In the data rows, 128 means zero.
Some points, one per row:
[107 105 116 122 124 126 123 121 115 119 116 119 127 128 127 119]
[152 151 144 136 133 125 123 118 114 113 110 116 119 123 126 127]
[103 110 115 115 109 105  99  90  93  86  82  87  88 104 113 120]
[140 140 139 135 132 131 129 129 133 134 136 140 136 135 133 130]
[111 115 117 119 124 118 111 103  91  86  96 111 125 138 143 141]
[103 100 107 107  97 102  98  99 105  97  95  83  84  92  92 105]
[117 114 112 107  99 103  92  92  98 103 109 113 118 121 133 138]
[ 65  47  62  63  89 105 118 125 122 124 120 116 111 101  77  62]
[135 136 139 138 146 139 139 139 134 138 131 130 132 135 138 138]
[ 92  96 106 104  99  99  98 101 108 113 121 133 143 160 164 169]
[123 128 139 142 155 177 194 212 210 194 172 162 144 131 120 114]
[101  88  83  82  61  64  68  84  98 109 121 124 132 144 145 147]
[121 121 123 128 132 144 146 159 181 178 185 167 156 145 136 125]
[117 123 126 139 147 151 163 166 191 212 217 239 211 185 163 135]
[122 127 129 127 125 128 131 132 136 144 142 145 141 124 120 115]
[133 130 131 133 140 150 149 171 171 182 196 202 217 195 180 146]
[118 123 121 120 119 112 106 108 110 120 129 140 156 163 183 183]
[119 121 121 124 127 124 121 120 119 120 120 122 120 120 123 114]
[139 126 122 113 109 105 101 105  88  79  70  13   0   0   0  14]
[166 193 233 255 255 255 243 197 173 178 164 162 162 161 165 163]
[ 74  68  64  74  88 105 112 125 129 132 140 140 145 138 132 118]
[103 104  94  94  91  93 100 103 108 115 126 137 157 182 207 217]
[181 166 156 150 153 158 157 157 162 169 176 178 160 157 157 156]
[125 127 128 133 141 146 162 174 192 203 198 184 167 155 142 132]
[115 111 106 101 105 116 124 131 139 139 137 132 121  99  80  72]
[171 169 169 151 148 143 140 140 142 147 154 150 158 145 133 142]
[116 114 122 127 129 145 157 164 187 173 171 179 164 165 144 129]
[126 130 139 148 156 160 166 154 151 148 134 135 125 117 116 111]
[112 110 104  98 102  95  92  92  94  96  96  99 103 110 121 125]
[128 123 113 109  95  87  85  52  51  35   0   0   0   0  59  88]
[108 114 113 110 106  98 101 104 104 110 116 118 126 132 133 140]
[120 122 116 109 107  99 106 108 105 113 120 125 147 160 165 190]
[108 103  94  88  79  75  83  99 104 112 119 124 129 139 146 146]
[182 172 158 151 141 131 119  97  55  36  24  43  86  99 115 124]
[117 117 125 120 115 121 118 118 116 107 104  99  94  91  78  90]
[  0   0  11  40  52  80  90 104 111 112 116 117 110 110  93  69]
[ 53  47  64  81 103 117 124 133 133 131 129 123 123 124 120 115]
12 more points follow, each with its number after it:
[127 128 132 136 141 144 159 168 171 177 171 180 165 159 138 121] 0
[149 145 150 150 149 162 169 169 162 143 130 122 111 114 116 121] 1
[104 100 106 102 103 105  94  88  86  71  80  82  79 105 108 116] 2
[137 131 125 124 122 118 119 118 113 112 112 117 119 119 116 103] 3
[ 99  98  91  93  93  88 102 102 106 113 113 121 132 145 156 159] 4
[206 180 164 151 142 130 132 128 129 133 125 123 126 131 134 142] 5
[108 119 124 130 135 141 143 144 134 126 118 116 118 117 122 118] 6
[115 117 123 120 123 124 121 120 111 109 115 115 122 122 112 115] 7
[100 110 112 112 117 115 116 117 116 122 120 121 119 115 122 122] 8
[205 195 181 172 158 140 122 110 105  94 102 109 111 127 135 137] 9
[125 116 103  95  98 108 113 112 114 111 111 117 116 118 123 123] 10
[135 138 134 137 138 141 156 164 178 199 208 201 202 175 154 144] 11
Which three of these numbered points are nearest to each point below, ignoring the 3 directions in which the first points spread most? Their numbers follow each, nearest first.
[137 148 160 184 205 205 203 178 163 161 149 144 141 133 134 133] > 6 2 4
[156 146 139 139 134 141 145 153 153 147 141 128 121 110 106 100] > 10 0 11
[ 97 107 113 120 133 137 137 135 124 121 121 121 126 126 126 124] > 6 2 8
[169 171 170 157 139 133 128 125 119 118 116 106 110 100  96 111] > 11 9 3
[139 144 144 162 169 166 186 172 173 173 153 146 134 124 118 105] > 4 8 6
[255 255 234 230 190 174 158 145 141 130 127 134 134 147 157 146] > 9 5 11
[128 127 130 130 135 146 142 143 144 142 156 156 163 155 140 134] > 7 3 0
[111 110 118 131 145 173 179 197 189 173 175 156 148 145 135 121] > 1 6 4
[119 129 128 129 121 109 111 105 107 113 110 118 129 134 144 148] > 8 4 7
[149 140 138 134 131 123 122 118 113 115 109 103 108 116 118 123] > 0 3 10
[ 84  86  91  96  99 105 102 111 113 117 124 116 115 100  86  80] > 7 8 3
[125 127 125 122 124 125 128 132 131 130 129 128 133 139 149 156] > 4 1 8
[128 131 124 120 120 108  99  92  87  96 112 124 134 149 170 191] > 8 4 2
[127 134 137 139 150 160 163 173 165 162 178 197 206 193 164 142] > 7 3 0
[120 130 134 137 145 156 177 195 189 199 192 181 175 148 135 128] > 4 0 10
[116 114 111 119 122 122 130 132 130 131 125 123 123 128 129 118] > 4 0 8
[129 127 124 123 122 120 123 125 121 122 128 138 162 216 231 224] > 1 6 4
[142 142 141 131 122 116 114 111 105 106 110 116 123 131 134 145] > 0 3 7
[201 192 170 159 148 147 144 144 150 151 156 153 147 146 151 154] > 5 9 11
[171 172 166 165 144 129 121 115 114 116 115 103 104 105 111 123] > 11 9 3
[146 144 149 148 147 151 148 151 153 153 155 151 149 149 141 138] > 0 10 4
[144 150 151 165 161 160 154 141 141 144 152 160 167 162 157 147] > 7 8 2
[126 129 124 115 118 110 115 121 114 121 129 128 138 150 154 184] > 4 1 8
[130 125 117 109 100  97 103 102 100 100 103 109 122 132 137 146] > 0 10 3
[137 132 130 135 140 153 167 166 168 174 170 168 159 145 138 128] > 10 4 0
[195 181 172 177 180 171 161 155 145 139 134 133 124 119 114  94] > 9 3 0
[213 198 176 153 147 144 138 137 139 134 132 137 133 131 134 131] > 5 9 11
[123 124 129 115 108 106 105 108 112 113 117 125 131 137 131 137] > 0 3 7
[206 175 157 144 136 127 119 116 107 103 105 107 107 120 126 128] > 5 9 10
[161 166 185 178 178 172 150 153 141 128 130 122 116 126 124 127] > 2 7 8
[185 165 157 150 139 136 130 124 117 111  98  91  86  95 113 121] > 10 5 0
[142 164 195 225 228 235 219 194 200 179 162 145 133 128 127 135] > 6 2 8
[104  92  77  54  26  30  49  75  92  98 102 113 120 131 141 143] > 5 11 9
[150 159 185 194 218 223 208 173 160 156 141 146 145 140 142 144] > 6 2 8
[139 138 142 147 146 150 146 142 149 162 174 200 201 175 156 140] > 3 7 9
[164 174 177 183 187 167 157 144 140 139 142 151 158 167 162 154] > 7 2 8
[116 121 123 127 132 142 153 163 159 162 173 175 175 158 140 128] > 7 0 3
